In the rows, 128 means zero.
The rows of X fall into a few groups, and each row is roughly a mix of its group's hidden directions; one row fits no group.
X, 111 rows:
[[104  84 136 139 127 119 141 170 120 149 152]
 [143 128  88 137 100 100 130 116 132  97 163]
 [158  95 129 121 146 145  94  95 149 139 148]
 [156 128 107 131 126 107 134 173 127  94 159]
 [ 81 164 132 132 134 126 142 125 112  89 146]
 [135 110 123 133 129 135 185 113 120 165 148]
 [ 97 134 105 151 142 157 151 109 135  85 127]
 [116 146 116 117 149 173 126 162 163 116 120]
 [150 110  86 151 141  99 131 137 138  89 125]
 [124 138 119 108 146 131 164  88  85 139 119]
 [ 94 161 129 126 104 100 167 141 122 106 130]
 [175 130 162  89 136 128 120 134 139 121 152]
 [140 127  77 123 101  98 133 126 160 108 125]
 [ 98 118 172 157 115 139 116 105 141 128  98]
 [154 146 153  97  96 108 156 125 103 130 111]
 [148 143 112  90 152 138 171 111 106 127 118]
 [137 128 138 137 132 130 163  95 157 157 167]
 [104 140 156 122 141 132 137  95  84 158 136]
 [125 128 107 116  79 160 153 141 110 125 103]
 [108 115 146  98 152 143 104 123 162 154 101]
 [141 159  76 103 157 131 114 137 136 125 139]
 [108 128 123 117 104 163 166 113 126 115  87]
 [103 131 146 118 155 141  94 152 147 110  90]
 [117 116 131 109 167 130 161  93 139  94 117]
 [136 113 149 149  92 101 138 123 133 101  86]
 [139 129 140 138 134 137  86  97 134  99  86]
 [127 116 119  89  85 167 136 110 117 120 140]
 [117 166 138  87 135 106 159 132 127 133  98]
 [166 132 133  77 122  93 135 115 135 123 114]
 [145  77 106 149 138 109 147 132 147  99 121]
 [135 141 139 110 108 139 113 164 183 130 122]
 [ 94 125 138 168 160 143 162 121 118 107 129]
 [136  92 113 142 123 107 146 107 169  98 140]
 [172 143  88 111 141 114 139 139 113 124 158]
 [131 131 122 159 118 108  97 184 122 139 123]
 [109 122 132 133 143 137  79 124 132 110  80]
 [166 123 125 146 103 129 144 111  94  91 144]
 [ 98 107 138  98 121 100 164 160 131 142 137]
 [112 122 121 163 132  87 140 169 130 132 153]
 [125  90 134 159 125 166  87 116 125 118 125]
 [113 118 157 120 152 116  96 156 145 103  95]
 [108 108 113 168 114 130 108 166 105 106 139]
 [129  96 104 111 105 161 102 132 107  94 132]
 [131  97 116 135 123 137 134 167  78 112 140]
 [ 95  87 121 124 131 144 160 141 131 135 166]
 [117 138 162 102 156 150  96 144 147 118 102]
 [136 139 133 138 112 136 177  97 115 137 167]
 [129 145 120 138 114 106 156 111 165 144 172]
 [109 131 149 161 163 101 128 136 155  94 128]
 [141 137 113 134 157  84 100 129 168 139 125]
 [171 107 103 114 137 157 127 143 158 109 110]
 [155 170 120 144 116 138 162 116  95 117 143]
 [119 148 148 121 104 119 107 111 130  97  77]
 [173 120  97 110 128 118 121 172 121 124 145]
 [147 120 142 138 159 157 149 123  99  84 121]
 [105 117 136  93 176 162 138 117 140 125 120]
 [124 141  95 103 107  98 152  90 144 118 139]
 [154 141 146 103 132 120 109 156 148 136 177]
 [111 101 101 121 126 122 155  87 146 159 143]
 [168 115 111 115 140 114  91 121 148 148 159]
 [ 98 151  94 121 147 155  97 142 151 148 129]
 [149 155  92 111 136  97 154 152 101 130 125]
 [127 134 129 145  97 121 102 178 103 154 126]
 [115 113 131 156 100  74 111 133 121 145 111]
 [114 140 141 140 182 119 170 118 125 119 114]
 [117 155 133 164 127 176 147 110 102 127 130]
 [122 142 139 103 163 113 164 100 138 105 103]
 [159 131  99 117 134 170 158 112 130 126 158]
 [146 133  97 138  93 110 120  93 138 105 160]
 [138 101 121 136 138 150 160 117 100  81 138]
 [161 132 131 153  88  97 145 128 131 114 160]
 [146 133 153 126 113 150 114 146 103 182 118]
 [129 149 126 103  84 116 126 110 128  86 106]
 [156 138 149 155 119 150  92 130 126  99  95]
 [138 121 153 155 187 125 111 147 114 128 128]
 [133 145 118 111  97 154 171 104 119 128 159]
 [142 101 103 133  74 155 116 148 127 118 129]
 [122 117 111 138  95  93 146 103 132 167 150]
 [ 89 114 123 162 106 136 138 106 103 122  95]
 [116 138 158 129 123 141 132 161 179 101 121]
 [ 89 136 112  91 130 127 118 151 161 157 127]
 [146 112 116 159 165  93 135 157 115 121 148]
 [104 134 159 119 110 142 129  87 166 142 112]
 [118 120  99  96 112 179 131 122 109 109 140]
 [ 93 134 149 149 113  81 109 147 116 127 109]
 [142 134 120 156 182  92 126 150 130 133 130]
 [109 157 146 107 106 149 155 155 150 124  98]
 [176 126 159  98 120 110 118 146 128 150 147]
 [ 89 135 158 138 112 128 125 104  88 155 141]
 [164 121 130 128 185 145 127 147 109 131 114]
 [152 132 118 116 119 147  79 115 115 162 103]
 [112 142 122  95 166 172 115 136 142 108 121]
 [142 114 148 108 120 149 136 122 145  95 179]
 [141 124 145 144 146 102  87 146 127 139 172]
 [141 105 125 117 115 104  93 144 163 163 109]
 [133 120 127 122 163 171 114 156 139 116  91]
 [140 146 144  85 159 143 165 105 125 124 138]
 [125 124 106 153 144  72 121 109 128 111 153]
 [109 138 115 160 113 117  95 164 119 129  91]
 [123 140 147 107 163 114 132  78 124 149 149]
 [103 105  87 147 145 131 122 129 144  89 105]
 [147 135  87 132  99 124 143  96 124 128 168]
 [ 91 152 153 139 103  91 110 122 110 148 124]
 [131 142 147 151 160  88 143 161 116 149 114]
 [112 133 146 147  85 142 121 132 143 175 147]
 [114 153 130 115 108 111  72 107 144 112 129]
 [125  91 140 141 127 137 105  79 131 123 161]
 [104 127 133 145 117  80 107 170 130 119 111]
 [116 119 133 153 174 112 127 100 158 108 106]
 [ 90 126 115 161 104  91 111 143 127 140 105]
 [106 132 125 123 160 158 103 159 128 116  87]]
One row of each group comes first, with its name. Which group is each row after those in?
[164 159 136 153 105 161 113 117 126  98 130] => F
[113 125 109 102 175 115 169 139 137 130 146] => K
[129 128 124 119 109  98 102 102 123 152 178] => U

[163 124  89 112 116 132 116 156 104 135 160] => K
[128 140  89 126  96 147 115 108 152 115 166] => K
[152 143 107 171 133 135 122 117 142 147 172] => K
[136 160 110  96 142 130 171 136 122 130  92] => U
[ 75  95 154 143 121 133 146 149 131 140 130] => K
[164 128 118 119 167 150 141 157 101 130 104] => U
[100 104 112  93 136 103 126 110 160 156 140] => F
[153  91 110 155 102  90 126 123 126 150 118] => F
[106 121 167 119 137 165 136  96 157 122 113] => U
[135 123 161 105 141 169 109 113 160 153 120] => U
[ 88 165 137  98 133 128 153 121 141 127  97] => K
